First come named turns, each shown by rows before and after it. For each pair of rows after them, which turns, in which order, take the first row to the second? The first pair is done for you.
E:
[-2.04  1.67  1.29  0.77 -0.26 -0.24  0.80 -1.16 -1.93 -0.41  1.91]  ->  [-2.18  1.59  1.13  0.45  0.30 -0.51  0.65  0.02 -2.63 -1.42  1.38]
[-0.54  0.18  0.01 -0.39 -0.80 -0.15  0.40  0.00  1.06 -0.47 -2.37]  ->  [-0.29  0.10  0.02 -0.36 -0.95 -0.02  0.41  0.01  1.10 -0.32 -2.26]
[-0.45 -1.60  0.62  0.44 -0.87  1.35 -0.07  0.16  0.76  1.00  1.46]  ->  [-1.47 -0.89  0.49  0.59 -0.03  1.03  0.19 -0.41  0.75  1.39  1.56]
[-1.87  2.23  1.97  1.71  1.22 -0.70  0.64 -0.78 -0.90 -0.37  1.22]  ->  [-1.42  1.71  1.73  1.25  1.76 -0.82  0.31  0.80 -1.74 -1.77  0.62]
T:
[ 2.17  0.40  0.15 -0.33 -0.01  0.48 -1.30  3.09 -0.45 -2.34 -1.45]  ->  [ 2.61  1.41 -1.53 -0.59  1.09  0.99 -1.36  0.66  1.24 -1.49 -2.01]
[-3.14  0.64  0.01  0.26  1.47 -1.75  0.36 -0.09 -0.55  1.30  1.17]  ->  [-3.06  0.78  0.55  0.50  1.35 -1.88  0.13  0.87 -0.93  0.55  1.10]
[ 0.24 -0.88  2.31  0.49 -2.11  0.27  0.45  1.14 -1.08 -0.46  1.39]  ->  [ 1.22  0.95  2.07  0.95 -1.13  0.63 -0.32  1.28 -0.61 -1.99  0.52]
B:
[-1.96  0.52 -1.12  0.53  0.44 -1.40  0.38  1.84  0.70  1.49 -1.26]  ->  [-2.25  1.62 -0.97  0.80  1.42 -1.13  0.68  0.53  0.75  0.97 -0.60]
[-1.52 -2.24 -1.53 -0.06  0.25 -1.12  0.38  1.86 -0.90  1.93 -1.78]  ->  [-2.48  0.53 -1.41  0.52  3.03 -0.71  1.24 -1.44 -0.85  0.50  0.15]
[-1.49  0.21  1.30  0.77 -0.38 -0.54  0.55  0.59 -1.15  0.49  1.58]  ->  [-1.19  0.35  1.36  0.84 -0.77 -0.50  0.39  0.62 -1.08  0.63  1.48]
V:
[-2.59  1.02  0.10  0.34  1.57 -1.39 -0.21  1.32 -0.61 -0.03 -0.48]  ->  [-2.03 -0.60  0.37 -0.10  0.70 -1.38  0.14  2.58 -1.30 -0.29 -0.46]
[ 0.20  0.57 -2.70  0.56  0.73 -0.36 -1.23 -0.49  0.56  0.98 -0.78]  ->  [-0.10 -1.56 -2.76 -0.55  1.00 -0.39 -0.13 -0.22 -0.76  0.44  0.33]
[ 0.44 -1.09  0.42 -0.44  0.30  0.91 -0.34 -1.19 -0.85 -1.60 -0.42]  ->  [ 0.98 -0.27  0.73  0.15 -0.55  1.17 -1.22 -0.74 -0.05 -1.12 -1.27]
Then:
Each pair is two turns apart.
[ 1.25 -0.03 -0.38  0.02 -2.93  1.42 -1.16 -0.43  1.89  1.25 -1.98]  ->  [-0.71  0.23 -2.62 -0.89  0.11  0.09 -1.27  0.22  1.44  0.86 -3.19]
B then V
[-1.17  1.68 -1.27 -0.10  2.03 -0.23 -0.12 -1.76  0.53 -0.08  0.31]  ->  [-2.51 -0.92  0.01 -0.43  0.32 -1.04  0.90 -0.72 -0.77  1.08  1.51]
T then T
[-0.49 -2.95  0.24 -0.44 -3.49 -0.34  0.29 -0.18  1.37  3.30 -0.07]  ->  [-2.68 -1.20  1.23  0.42 -2.74 -1.03  0.47 -0.47  1.11  3.68  0.58]
V then T
[ 0.96 -2.63  0.52 -2.10 -0.29  0.23  0.55  1.77 -1.31 -1.05  0.66]  ->  [ 0.36 -0.07 -0.86 -1.36  0.64 -0.60 -1.44  2.87  0.43  0.05 -2.39]
V then B
[ 0.49 -0.67 -2.34 -1.04 -0.83  0.36  1.24 -3.88  0.17  0.41  1.68]  ->  [ 0.95 -2.55 -2.42 -1.45 -2.49  0.07  0.68 -1.83  0.04  1.35  0.60]
B then B
[-1.07 -3.73 -0.72 -0.77 -1.67  0.23  0.47  1.94 -0.62  1.24  1.07]  ->  [ 0.51 -2.46  1.13  0.39 -3.21  1.04 -0.04  2.47 -0.42  0.57  1.23]
T then E
[-0.11  0.25 -1.75 -0.48  1.26 -0.27 -0.09 -2.76  1.13  1.20 -0.80]  ->  [-1.93 -1.34 -1.19 -0.94  1.15 -1.36  0.69 -1.13 -0.31  1.56 -0.12]
T then E
[-0.76  0.56 -0.60 -0.19  0.40 -0.50  0.01 -1.05  0.74  0.69 -0.07]  ->  [-1.15 -0.02 -0.89 -0.59  0.78 -0.81  0.01 -0.28  0.09  0.32 -0.21]
E then T
[ 0.26 -0.72  1.21 -0.37 -0.22 -0.56  0.94  1.31 -0.45 -1.13  1.12]  ->  [ 0.73  1.85  0.44  0.64 -0.11 -0.32 -0.25  0.14  1.80 -0.07 -0.26]
V then T
[-0.14  1.39  0.88  1.22 -0.95 -0.87 -1.25  2.16  0.05  0.21 -1.51]  ->  [-0.30  0.69 -0.86  0.35  0.44 -1.07 -1.27  2.14  0.12  0.27 -2.17]
T then B
[ 3.82 -0.05  2.11  0.04 -3.19  2.00  0.52  1.07 -1.08 -2.36  1.54]  ->  [ 3.29  0.05  0.56  0.04 -3.92  0.81 -1.34  3.27  0.53  0.14 -1.78]
V then B
[-0.91  1.11 -0.58  0.41  0.11 -0.81 -1.84  1.71  0.99  1.17 -1.97]  ->  [-2.29 -0.75 -1.73 -1.21  2.10 -0.96  0.04 -0.27 -0.31  0.64  0.21]
T then V
[ 0.57 -0.34  1.27  0.78 -1.24 -1.03 -1.26  2.80  0.31 -0.37 -1.20]  ->  [ 1.24  1.12 -0.94  0.73  0.31 -0.30 -1.52 -0.09  2.38  0.17 -1.89]
T then T
[-3.29 -0.07  1.61  1.01 -0.50 -1.31 -0.18  1.64 -1.24  1.32 -1.94]  ->  [-2.91  1.51  1.33  1.22  1.03 -1.03 -0.57  1.58 -1.28 -0.27 -2.34]
T then B
[ 0.17  1.27  1.65  0.47  1.83  1.26 -0.86  3.80 -0.29  1.16 -2.16]  ->  [-0.37 -1.24  1.45 -0.94  2.18  1.17  0.63  3.90 -2.03  0.18 -0.73]
V then V
[-2.02 -1.35 -0.62  0.18  0.46  0.02  1.23 -2.92  0.19  2.12  2.26]  ->  [-3.25  0.43 -0.57  0.85  1.25 -0.66  0.45 -2.15  0.49  2.32  1.42]
B then E
[ 0.27 -2.73  0.58 -1.95  0.02  0.55  2.06  2.07 -1.79 -0.24  0.34]  ->  [-0.14 -1.84  0.65 -1.66  0.93  1.03  2.82 -0.79 -1.48 -0.26  1.92]
E then B
[-1.34  1.06  0.83  0.67  2.54 -1.44  0.33  1.51 -1.96 -3.37  0.93]  ->  [-0.42  0.89  2.61  1.20  0.85 -0.38  0.94  0.22 -2.13 -3.39  2.62]
B then V
[-1.16  0.50  0.93  0.86  1.82  0.15 -1.48  0.63  0.17 -1.77 -0.91]  ->  [-1.43 -0.44  1.19  0.42  2.11  0.36 -0.47 -0.11 -0.40 -2.17  0.39]
B then V
[ 1.05 -2.14 -1.21  0.08 -0.53 -0.10  1.04  0.06  0.18 -0.39  0.87]  ->  [ 1.24 -0.52 -0.52  0.94 -0.70  0.53  0.86 -1.36  0.79 -0.48  1.41]
B then B
[ 0.73  0.04 -2.93 -1.31  2.69  0.15  0.03 -1.57  0.98 -0.95 -0.86]  ->  [ 2.57 -2.71 -1.76 -1.67 -1.11  0.88  0.26 -0.70  0.85  0.27 -0.46]
V then E
[ 0.52 -0.49  1.68  0.29 -2.74  0.31 -0.21  0.39  1.00  0.71  0.67]  ->  [ 1.44  1.08  1.44  0.78 -1.68  0.68 -0.80  0.56  1.60 -0.58 -0.20]
T then T
[-1.35 -0.68  1.18  0.68 -0.17 -0.79  0.55  0.91 -0.91  0.01  0.91]  ->  [-0.88  0.84  1.31  1.23  0.36 -0.40  0.20  0.43 -0.72 -1.02  0.74]
B then T
